Here are some points, one per row:
tensor([ -6, -63,  21, -47, -23,   7, -25, -17, -20,  -7,  -7, -41, -15,  12, -21, -26,  -7,  -9, -45, -20,  61, -33, -24, -15, -27, -23, -22,  -3,  -5,  20, -12, -14])
tensor([ -3,  95,   5,  97,  -4,  40, -26,  59,  94,   0,  -2,  14,  13, -33,  -4,  81, -24,  26, 127, -44, 110,   5,  11,   4, -13, -19,  -1,  19, 127, -72, -64,  80])
tensor([ -7,  10,   2,   4, 127,   4,  -3,   8, -20,  63, -16, 127,  19,  11,  -7,  -7,  23,  35, -51, -57, -33,  12, -40,  31,  -7, 127,  61, -18, -43, -36,  52,  77])
tensor([ 33,  51, -13,  33, -28, -40, 127,   3,  -2, -16,  12, -46, -27,   7,  13, -32, -15, -32, -32,  68, -32,   3,  32, -25,  78, -39, -35,  43, -39, -25, -63, -19])
tensor([ -9,  -1,  -8,  76, -32,  17, -41,  31,  95, -22, -11,  -3,  -1, -56, -58,  74, -46,  -6, 127, -46,  23, -21,  27, -46, -43, -41, -36,   4, 127, -83, -82, -22])
tensor([ -9, -61,  -3, -65, -19,  18, -25, -21,  -9,  12, -28, -36, -21, -20, -32, -25, -12,  13, -56,  -4, -38, -26,  36,   2, -21,  13,  38, -13, -28, 127, 127, -15])
tensor([ 32, -52,   5,  12, -22,  -4, -18,   1,  30, -18,   7, -32, -13,   2,  32,  -3, -12, -10, -40,  29,  11,  -9, -31, -19, -31, -41, -45, -23,  46, -16, -53, -27])
tensor([ -6,   1,  -8, -28, -13,  25, -17,  15,  20,  25,  15, -24, -16,  37,  39,   0,  -2,  46,  23,  47, 127, -14,  41,  52,  17, -23, -18,   9,  27,  52,   5,  25])
tensor([-16,  41,  -1, 127, -10,  -4,  -1,   0, -11,  54,   4, -21, -15,  10,  20, -31,  -3,  -4, -23, -30,  83,   6, -27, -23,  94,   4,   4,  47, -34,  26,  21,  17])
tensor([ -8, -50, -13, -46, -28,  30, -38,  37,  39, -22,  22, -36, -12, -47, -23,   2, -23,  21,  62,  57,  33, -40, -48,  15,   9, -34, -56, -31,   6, -44, -51,  -5])
tensor([ -5, -12,   2, -69, -33,  -9, -30,  36, -28,  -8,  10, -44, -16, -49,  -6, -37, -15, -16, -54, 127, -45, -35, 118, -41, -13, -33,  12,  34, -30,  13, -52, -17])
tensor([ 14,   2,  24, -54, -13,  -4,  34,  37, -11,  11,  15, -35,  -6, -43,  61, -11,  14,  -1,  10, 102,  70,  -4, 127,   1,   3, -10,  95,   6, -11,  98, 127,  -2])
tensor([ 22, 127,  30,  12, -20, -17, 108, -18,  -3, -37,  15,  78,  11, -71, -27,  45,  -9, -16,   2, -61,   3, -22, -66, -27,  33, -38, -57, -22, 110, -57, -42, -39])
tensor([ -3, -66,  27, -54, -32,   0, -35, -37, -27, -28, -13, -48, -31, -43, -43, -42, -27, -37, -68, -33,  13, -55, -54, -44, -29, -44, -59, -19, -28, -13, -39, -35])
tensor([-25,   4, -23, -13,  12,  -5,  65, -11,   5,   3,   4,  92,  36,  -5,  45,  35,  46,  29, -26,  33, -29,  51, -34,   2,  61, -27, -35,  -1, -12,  70, -35,  38])
tensor([-23, -76, -23, -42, -32, -11, -38, -36,  -2, -17, -34, -24,  -8,  -5, -64,   7, -12, -22, -71, -16, -64,   6,  38, -30, -35, -35, -49, -30,   3,  78, -36, -44])
tensor([  2,   9, -25, -11, -19, -26, -14, -32,  -4,  -2,  -7,   1,  13,  12,  60,   8,  32,   8, -40, -37, -11,  27, -17,  25, -36,  -6, -25,  10, -25,   5, -22, -10])
tensor([-13,  35, -27,  12,  60,  -7,  17,  -9, -17,  25, -11, 100,  54,  38,  37,  12,  41,  58, -44, -35,  15,  52, -11,  87, -37, 127,  98, -23, -32, -28, 127, -11])
tensor([ -3,  13,  16,  -4, -25,   1,  -9,  21,  16,  -9, -14, -37,   3, -46,  -2,   3,  -5, -18, -43,  40, -21, -11, 123,  12, -10, -32,  38,  11,  87,  -3, -17, -30])
tensor([ -3,  40, -27,  -9,  16,  -4, -28,   2,  15,  34,   3, 127,  50, 127, -43,  18,  21,  69, -14, -35, -38, 127, -27, 127, -48,  73,  45, -37,  17, -33, 127, -30])
tensor([ 12,   4,   8, -27, -11,   2,  69,  32,  -7,  -4,  26, -27,  19, -42,  59,  21,  35,  -1,  32,   0,  71, -15,  61,   2,  35,  -8,   0,  10,  53,  11,  -5,  10])
tensor([-18, -20,  59,  21,  51,  -6,   6, -21, -27,  17, -27,  12,  -4, -62,  12, -15, -17, -16, -61, -68,  29, -24, -55, -21, -24,  30, -31,  -2, -56, -51, -11,  81])
tensor([  3,   9,   3, -17, -16, -23,  -5, -44, -18, -20, -18, -20,  -2,  -9,   1,  -3,  15, -22, -26, -59, -19,  12, -54,  38,  -7,  -7, -24,  15, -17, -44, -16, -11])
tensor([ -9,  -5, -16,  -8, -14,  20, -19, -19,   6,  -8, -14, -31, -12,  51, -25,  -6, -21, -19, 116, -11, -48, -10,   7, -28,  60, -24, -31,  64,  -3, -46, -51,  11])
tensor([-10, -61, -23,  23, 114,   8, -10, -15, -20,  55, -24,  95,   5,  15, -19, -17,  41,  25, -65, -42, -56, -19, -36,   2, -17, 127, 104, -19, -34, -21,   8,  20])
tensor([ -6, -45,  12, -68, -39,  11, -28, -12, -24,   6, -14, -43, -24,   9,  -1, -42, -14, -14, -57,  92, -30, -28,  30, -33, -15, -28, 107,  16, -23, 103,  20,  -2])
tensor([-17,  -8,  -4,  15,  47, -17,  14, -21, -19,   4, -20,  60,  23, -20,   6, -13,  16,  14, -50, -55,   3,  13, -47,   4, -34, 115, -21, -25, -47, -50,  11, -14])
tensor([-12,  -1,  57,   2, 127,   9,  -3, -28, -20,  44,  -4,  22,   3, -49,  27, -18,   1,   2, -64, -52, -36, -50, -52, -21,   7,  11, -39,  21, -61, -50,   2, 127])
tensor([-16, -63, -15, -14,  -6,   3, -28, -25,  11,   1, -26,   2,   8,  70, -56,  44,   4,  -7, -22,   2, -39,  43, 127,   9,  -3, -29,  -8, -15,  44, 112,   3, -14])
tensor([-13, -40,  -5, 127,  45,  32, -38, -18,  18,  16, -26, -19,  -3, -33, -54,  12, -35, -18,  33, -61,   9, -29, -57, -27, -10, -35, -34, -11,  91, -74, -61,  15])
tensor([-10, -26, -20, -37,   7, -10,  -4,  34, -16, -18,  17, -21,   8, -63,  24,   4, -11,  -3, -50,  26, -51,  -9,  46, -38,  10, -39, -50,  19, -27, -25, -66,   6])
tensor([  8, 127,  20,  31,  13,   3, -24,   7,  46,  15,  58, 127,  43,  49, -23,  79,  -9,  13,   0, -55, -28,  81, -18,  47, -49, -26,  25, -17,  71, -82, -42, -33])
tensor([ -7, -32, -10,  12, -18,  43, -30, -12,  28,  -8, -24, -23, -14, 116, -48,   8, -23, -13, 127,  45, -56,   5,  98, -14,  70, -21, -44,  11,  10, -13, -72,  59])
tensor([-23, -50, -34, -11,  28, -23,  -8, -15, -26,  -1, -30,   6,  29, -12,   1, -13,  20,  15, -70, -28, -22,   5, -58, -14, -44,  68, -40, -30, -53, -46,  69, -41])
tensor([-21, -52, -21,  -1,   2,   6, -25, -22,   5,  11, -25,  18,  18, 127, -48,  28,  28,  -2,  14, -33, -58,  39, -18,  -7,  21,  28, 127, -17, -29,  -3,   8,  -4])
tensor([-14,  79, -23,   9,  59, -11,  20,  -4, -19,  17, -12,  97,  39,  38,  58,  11,  38,  55, -39, -39,  12,  75, -23,  50, -40, 127, 127, -24, -35, -42, 127, -12])
tensor([ -8, -11, -17,   3, -14,  17, -11, -19,   6,  -1, -17, -19, -14,  61, -20,  -4,  -6, -11, 113, -17, -46,   8,  18, -11,  70, -25, -13,  59,   3, -52, -59,  10])
tensor([ 38, -51,  10, -59, -38, -21, -23,  46,  -2, -18,  65, -48,  -6, -58,  95, -15, -13,  14, -51,  23,  57, -30, -44, -35, -25, -47, -55,  -9, -29, -27,  -4, -26])
tensor([-14,   1,  -5,  12,  49, -10,  17, -16, -17,   8, -20,  62,  27,  -6,  65,   3,  12,  42, -57, -34,  64,  14, -25,   1, -23,  96, -13, -10, -38, -43,  49,  -5])
tensor([ 29, -51,  -7,   9, -25,  -3, -20,  16,  32, -14,  16, -29, -21,   0,  25, -11, -10,  20, -60,  97,  18,   6, -22, -10, -21, -40, -32, -17,  12,  40, -17, -20])
tensor([ -9, -18,  17, -35, -12,  24, -15, -10,   2,  -1,  -4, -33, -18,  29,  21, -10,  -5,   8, -29, -10,  98, -17,   0,  13,  -4, -22, -18,   6,  22,  26,  -4,   1])
tensor([ -5, -16,  38, -39, -11,  32, -17,  -9,  -7,   8,   1, -27,  -9,  42,  76, -16,   3,  17, -14, -10,  85, -15,  11,  21, -11,  -2,  20,  14,  20,  57,  32,  30])
tensor([ 60,  64,  25, -30, -32, -37, 127,  17,   0, -24,   7, -38, -33,  -5, -26, -32, -11, -36, -26, -12,  -9,   6, -58, -31,  72, -44, -47,  15, -57, -28, -48, -37])
tensor([ 54, 127,  33,   1, -23, -23, 103,  36, -18, -42,  45, -15,  20, -78,   4,  43,  -2, -16,  14, -52,   3, -34, -70,  33,  19, -45, -48,  -5,  37, -35, -54, -19])
tensor([ 19,  26,   6, -62, -18, -14,   1,  57, -12,   3,  56, -37,  11, -63,  59,  -6,   7,   4, -34,  44,  62, -13,  58,   7, -15, -32, -35,  13, -25,  13,  61,  -7])
tensor([ 32, -50,  -6,  28, -19,  -1,  -8,  12,  45, -14,  11, -24, -15,  -3,  17,   4,  -9,   2, -39,  62,  27,  14,  15,  11, -22, -36, -33, -25,  36,  46,  -9,  -7])
tensor([-15, -72, -15, -34, -29,  -4, -50, -13,  24, -36,  22, -23, -13, -74, -58, -19, -28, -19,   9,  19,  15, -28, -72, -43, -21, -49, -65, -40,  10, -66, -69, -43])
tensor([ 32,  41,  38, -63, -31, -13,  -3,  67, -17, -17,  65, -42,  -2, -72,  47, -18,  -2, -15, -39,  29,  17, -28,  -8,   1, -25, -38, -31,  10, -31, -24, -12, -21])
These points spread out most along one direction. Take the direction at right angles to it along which they spread out most. Go by this last direction. How far along it is each point below, from 0 to 99? The average is 50, and the first point in the table lies past the average. One standard deviation of the points above along it is 16.
tensor([-21, -35, -20, -15, -17, -12, -24, -34, -10,  -8, -25, -13,   4,  34, -42,  11,   3, -14, -42, -33, -42,  21,  -7, -12, -10,  -5, -37,  -1,  15,   9, -50, -20]) 50
tensor([-19,  -2,  -2,  71, -13, -20,   6,   6, -18,  23,  -9, -32, -19,  -6,   2, -33,  -3, -12, -16, -40,  36,   4, -22, -24,  60,  25,  17,  36, -46,  35,   7,  -5]) 52
tensor([ 15, -61, -12, -40, -27, -12,  -6, -29, -12, -21,   4, -42, -28,   4, -25, -21, -10, -16, -49,  63, -44, -34,  -2, -43,   1, -44, -57,  10, -51,  80, -69, -33]) 68
tensor([-22, -63, -25, -27, -24, -12, -37, -37,   2,  -6, -30,  -7,   1,  18, -55,  19,   0, -17, -69, -21, -54,  33,  58, -15, -33, -27, -44, -19,  -4,  77,  -6, -24]) 64
tensor([-22, -43, -16,  -4, -12,  -2, -27, -29, -12, -12, -24, -23,   8,  35, -52,  14,  21, -22, -31, -38, -48,   8,  -1, -14,  13,  -2,  68,  -6,  43,   0, -48, -14]) 50
tensor([106, 127,  23,  11, -14, -33, 127,  55,  18, -17, 104, -16,  -6, 127, 127,  14,  24,   7, 127,  90,  85,  76,  56, 127, 104, -26, -14,  42, -41, -41, -25,  44]) 39
tensor([ -7, -51, -18,  16,  54,  18, -15, -23, -21,  -1,  -4,  29,  18,  63,  -3,  17,  35,  13, -55,  62, -39, -28,  10,  35, -39,  39, 113, -15, -16, -26,  76,  25]) 63
tensor([ -6,   4,  -2, -11, -13, -22,  -8, -40, -18, -18, -27, -21,  -7, -15, -21,  -1,  10, -20,  -7, -56, -20,   2, -31,  -3,  -5,  -3, -30,  14,  13, -38, -22, -19]) 43
tensor([ -7, -57,  42, -85, -47,  27, -50,  17, -32,  -5,  -9, -50, -26, -41, -45, -56, -24, -24, -18,  16, -61, -53, -43, -27, -46, -27, 127, -28, -52, 122, -35,  35]) 76
tensor([-12, -76, -15, -75, -33,  16, -26, -33,  -2,   0, -34, -41, -32, -39, -47, -37, -23,  -3, -67,   2, -51, -41, -38,  -7, -28, -13, -22, -18, -30, 127,  24, -15]) 75
tensor([-25, -60, -22,   0,  -6,  -5, -29, -30,  -7, -14, -29, -25,   5,  68, -56,  12,  33, -18, -21, -32, -73,  16, -25, -23,  28,   1,  64, -10, -38, -26, -46, -13]) 51
tensor([  4,  45,   5, -61,  -2,  26, -33, 113,  -7,  -4,  34, -37,   2, -50,   7, -18,  -7,  -3, -28, 120, -40, -40, 101, -21,  -9, -28,  -4,  17, -13,   0, -65,  32]) 63
tensor([-10,  11,  -7, 127,  69,  29, -41,  -4,   2,  64,   1, -20,  -1, -19, -31,   8, -25, -23, 127, -57,   6,  -1, -37, -17,  63, -30, -16,   8,  49, -61, -64,  12]) 19
